Named moves, each a turn or a mirror, and the order they were made in; the first pair answered:
F (before => after):
[  8 -12  -7  29   2  18  39 -19  10  -6  14  13 -27 -42  24  15 -44 -23
 -10 -14   2  29  24  17   9 -21  28  -2] => [  2 -13  -9  32   9  22  34 -20  15  -8  12  14 -32 -40  20  13 -41 -26
 -14 -13   7  24  16  18  16 -28  28   8]
[ 32   6   2  32 -18  24  37 -16   2 -33   6  30 -11  10  -2  10 -19 -40
  20  15 -18 -12  -9 -10   8  28  12   5] => [ 28   9   1  38  -7  29  32 -22  11 -32   7  32 -17  17  -9   9 -16 -43
  18  15 -13 -16 -14 -10  16  21  10  13]
[-16  45 -16  12  19  -9  -5  -7   2 -23   7  19 -11  -3 -18   2  -7 -19
 -15  17  24  -7  -1  13  -2 -18   8  10] => [  7  34  -9  -2  -8 -27  15   2 -30 -24   8  12   7 -17   5   6 -22  -7
  -4   7   2  13  16   5 -23   9   6 -13]
[ -5 -20   7  11  -3   7 -19  13 -39  33 -25 -15   0  -4   7  22 -16   6
  17   2  10 -15  -2  12   9 -19   3  12] => [ -5 -18   6   6  -4   9 -19  14 -37  34 -26 -17   2  -4   3  24 -15   6
  19   4   8 -18   1  15  10 -18   3  13]
W (before => after):
[  3 -14 -16 -29   8  -7   0   8  -8  15 -16 -15   9  -3  21  -5   1  37
  -8 -15   7   5   9   9   6 -24  -9 -15] => [ 10 -31  -7 -24  -4  -2  -5  12 -17  19 -14 -21   6 -11  27  -8  -3  31
   2 -10   1   6  13  -1  -2 -14  -9 -18]
[ -1 -17 -19 -13  -3  25 -22  32 -44   8 -42 -47 -11 -47  31 -25  -1  62
  28  28  24   1  42   7  -4  13   8  -7] => [ 11 -27  -6   8 -25  27  -1  26 -46   1 -30 -42 -12 -54  38 -24 -14  30
  41  32   6   5  47  -2 -17  39  23  -9]
[  5 -48 -17  -7 -13  19  -8  25 -25  21  -4 -33 -20 -21  32  -5   4   2
  33  23  -3  27  24   3  -8  -3  -6 -19] => [ 12 -46 -11   7 -27  17  16  14 -17   9   6 -21 -20 -22  33  -3  -9 -24
  35  21 -16  32  29  -4 -14  17  11 -17]
E (before => after):
[ -4  -2   3 -12  -1  -6 -32  10 -30   6  -5 -13  -6 -22  19   3   0  16
  -3  14  25  10  17   1 -12 -16 -21 -11] => [ -7  -3   1  -9  -1  -5 -30   8 -27   5  -5 -13  -7 -22  19   3   0  15
  -5  10  27  10  20   3  -7 -20 -20 -10]
[  5  37   2  -2 -13 -25  -8  -8 -14   8   9 -22  -1 -11   9 -14 -13  16
  26  20  12  11 -11   6 -33 -18   9   9] => [  4  36  -1  -5  -9 -24  -6 -10 -12  11   9 -16  -4 -14  10 -11 -16  18
  21  18  16  12 -10  10 -30 -27  10   8]
[  6 -22  12  41  -4  10  24 -24  -1  -5  20 -11 -20 -29  21  -7 -31 -28
   8  -3 -18   9  23  -4  -4  11  38  -4] => [  9 -20  20  36 -15   1  24 -14 -16  -9  20 -19 -11 -25  21 -10 -25 -25
  12   1 -18   3  21  -9 -15  30  36  -8]
A (before => after):
[  8   5  -9 -33  21   7 -43   7 -15   3 -17  -7  43  14 -26  -8  36  34
 -21  -3   3 -32  -9  -2  -7   0 -21   0] => [ 14   8 -13 -38  18  -2  -4   0  18  -3  -7   7  59  19 -29   1  23  30
 -29 -26 -12 -27 -13   5   2  -4  -2   7]
[  1   7   7  -7   9 -17   3  17   0   2   2   3   7  27 -22   3   3  34
  -3  -7 -12   5 -10  -7   0  -2   1 -12] => [  3   0   8  -8  11 -16  -1  19  -9   7   0  -4   3  18 -13   1   4  41
  -2  -5  -8   9  -3  -7  -1  -6  -4 -18]
[  3  -7 -13  14  12  17  -5 -22  16   7 -13 -12 -20  -6  15 -16 -15 -26
   0   5  16  -7   5   4   8  -8  -2   0] => [  4  -4 -15  13  11  15   2 -26  27   6 -11  -7 -18  -5  10 -14 -17 -29
  -4   0  14  -7   1   8  12  -9   4   4]
N (before => after):
[ 15 -13  14  15 -11  -8  38  -2  36   6 -11 -12  39  -5  -4   0   4  -8
  19 -62 -65   4   6   7  23  -8  20  -5] => [  0  -2   0  31   9   5  31 -15  59  -2 -11   0  22   1 -17  -2   3 -24
   5 -52 -53   0  -3  15  35 -29  21   7]
[  6  19  37  14 -31 -35  -2  21 -59 -18  -1  19  31  21 -15 -18   6 -17
  14   6  -9 -11 -12 -21 -16  70 -14 -13] => [-13 -22  25  32   9  13 -48  18 -13  17 -13   9  -5  32 -34 -41  33 -23
  23  13  -4 -40 -35 -18  20  36 -21  19]
[-10 -17 -21  33  16  27 -19 -34   9 -10  16  19 -24  -8 -14   6   3 -56
 -10  10   7  -7 -24  -4  22  -6  17  -6] => [ 15  -3  -4   5 -27 -17  16 -19 -42 -27  21  10  17 -18  11  19 -11 -34
  -2  -2 -15  14  -2 -14 -13  36  15 -38]
[ 12 -18  22 -17 -12  -6  13  10  -4  17   2 -20  17 -16  35  -5  -3   5
  -1  -1 -18  -1  16  -4 -31   6  12 -21] => [ -9 -22  13   8  21  25 -13  -5  32  24   1 -12 -12  -7  17 -10   9 -14
 -12  10   0 -15   2   7  -5 -26  13   4]
Now pairs of rows:
Between the rows of a pair lie two moves.
[  7 -14  20  -5  -5   0 -22   2 -32  10  -8 -12   0  -4  12   2  -9   8
  18  -7  -4   0  -1 -17  -3  22  -9  -6] => [ 10   7  20   5 -11  -5   9  -8 -17  -7   1   7   5   0   8   9 -24 -16
   9 -11  -8   4  -6 -13  -5  29  10  -4]
W then W
[-15  -5   3  -1  -6  11   7   5  20  20 -13  15   4   8  -7  -4  -7  10
  -9 -13 -18  -3  -5   1  14  -8   5   8] => [-13 -17  11  -1 -13   8 -15  12 -16  22 -19   0  -3   0   5  -9  -1  16
   6   6  -9  -4   3  -9  -2   0 -12  -5]
F then A
[-25  14 -24 -12   6 -19 -23  14 -12  40  -6  11 -22  -6  -3 -13  -6   1
  -5   6   5   0  11   8   4  -9 -22  -5] => [-18  10 -20 -18  -1 -25 -19  19 -20  41  -5   5 -16  -7   1 -13  -4   8
   0  -1   0   1  14   6  -4  -4 -25 -11]
N then N
[ 29 -39   5  10  -7  19  15  -6  -4  19  17   9 -31 -17  34  -2 -10 -30
   6   4 -20  24  14  12   4  -9  13  -9] => [ 31 -32   3   4 -12  12  28  -4   1  16  17  11 -24 -14  32   2 -13 -29
   3  -6 -27  28  10  14   7  -5  15 -10]
W then N
[ -5  -5  -6   6  -1   2   8 -14  24  -4   6   4  -4  -8   4  -1 -13 -12
  -9   4   0   6  -3   1  16   1   9  14] => [ -1   1  -7   0  -6  -7  17  -9  15  -5   6   6   3  -9   6   4 -14  -4
  -9  -1  -1  14   1   5  12   1  10   7]
F then W
